Here are some points, each followed by its number:
[-1.5 -0.3 -1.8  3.5  1.9 -1.7 -0.1 -1.6 -1.2 -0.2  1.4  1.8 -0.3 -1.2
  2.1  0.7] 0
[ 1.3 -0.3 -0.5  0.4 -0.5  0.  -1.1 -1.2 -0.4  0.5  0.  -0.2  0.8 -1.
 -1.1  2.2] 1
[ 0.3 -0.7 -1.7  1.4  0.9 -1.6 -0.3 -1.2  0.1 -0.5  1.2  0.4 -1.6 -0.7
 -1.3  1.2] 2
[ 1.9  0.8  3.2 -3.6 -1.6  3.2  0.7  2.7  0.8  0.6 -2.1 -2.2  0.7  1.2
  1.  -2. ] 3
[-0.9 -0.5 -0.1  2.2  0.1 -0.6 -0.3 -0.9 -0.3 -0.2  0.3  0.1 -1.4  0.
 -0.4  3.7] 4
[-0.3 -0.5 -2.5  1.6  1.  -2.3  2.6 -1.6 -0.1 -0.3  1.2  0.7 -0.5 -0.7
 -2.3  0.8] 5
[ 0.5  1.   2.2 -3.1 -1.5  3.6 -0.7  2.3  0.9  1.1 -0.6 -0.4  0.3  1.2
  2.6 -3.1] 6
[-0.9  0.2 -1.   1.5  0.4 -1.7 -0.4 -0.7 -0.3  0.3  0.2  0.3 -0.4  0.1
  1.6  2.4] 7
[ 1.6  0.1  2.3 -3.3 -0.5  1.7 -1.   1.7  0.9  0.8 -1.3 -1.6  0.9  1.
  0.7 -2.2] 8
[-0.6  0.2  1.6 -1.7  0.2  1.5 -0.7  2.   0.1  0.1 -0.4 -0.4 -0.4  0.6
 -0.8 -2.2] 9
[-0.3 -0.4 -2.4  2.8  1.5 -3.1 -0.3 -2.   0.  -0.4  1.1  1.1 -1.9 -1.2
 -2.   2.1] 10
[-0.8 -0.1  0.8 -1.2 -1.9  0.5  0.6  1.1 -0.2  0.  -0.3  0.3 -0.3  0.
  0.4 -1.6] 11
[ 0.1  1.6  1.6 -2.5 -0.8  1.9  1.4  2.   0.3  0.4 -0.5 -0.6  1.6  0.9
  1.9 -2.4] 12
[-0.6  0.2 -0.6  1.1  1.2 -1.3  0.2 -1.2  0.1 -0.6  0.6  1.  -1.3 -0.5
 -1.1  2.1] 13
[ 1.9  0.4  1.4 -3.3 -1.4  1.6 -0.7  1.9  0.8  0.3 -1.2 -1.1 -0.1  1.1
  0.  -2.4] 14
[ 0.7  0.9  3.6 -2.7 -1.7  3.5 -0.9  3.   1.8  0.2 -0.5 -1.1  0.4  1.5
  0.8 -1.9] 15
[-1.4 -0.4 -2.8  4.6  1.1 -2.2  0.3 -2.1 -1.3 -1.   1.2  2.   2.8 -1.
  2.1  2.3] 16
[ 1.1 -0.2  1.1 -1.8 -0.6  1.5 -0.1  1.3  0.4  0.5 -1.3 -0.5  0.6  0.4
 -0.8 -0.3] 17
New points follow, each followed by the numbers of its three nearest points above, nearest first.
[-0.2  0.7  0.4 -0.6 -0.5  0.8 -0.7  0.7  0.  -0.5 -0.1 -0.5  0.1  0.7
 -0.9  0.8] ~ 17 11 9
[ 1.3 -1.1 -0.7  0.6  0.3 -1.  -0.4 -1.3  0.5 -0.1  0.4  0.6 -1.1 -0.4
 -1.1  1.4] ~ 2 13 1
[-0.9 -0.2  0.2 -1.  -0.5  0.3 -0.1  1.   0.   0.   0.4  0.4 -0.5  0.5
  0.1 -1.2] ~ 11 9 17
[ 2.   0.   1.  -1.1 -0.7  0.7 -0.3  0.3 -0.4 -0.1 -1.2 -0.9 -0.4  0.6
  0.1  0. ] ~ 17 11 14
[-0.9  0.4 -0.9  1.  -0.1 -0.6  1.6 -1.3 -0.1  0.1 -0.6 -0.4  4.9 -0.2
  2.  -0.9] ~ 7 11 16
[ 0.8  0.4 -0.1 -1.2 -0.4  0.1 -0.3 -0.2 -0.3  0.  -0.1  0.1 -0.1  0.
 -1.3 -0.9] ~ 17 11 9
[-1.6 -0.3 -3.   4.2  2.  -3.7  0.2 -3.1 -1.4 -1.1  1.6  1.4  0.3 -1.9
 -1.5  4.4] ~ 10 16 0
[ 0.2  0.6  2.  -0.6 -0.7  3.6 -1.2  1.9 -0.3  0.  -0.9 -1.3  1.7  0.8
  3.2 -2.5] ~ 6 12 15
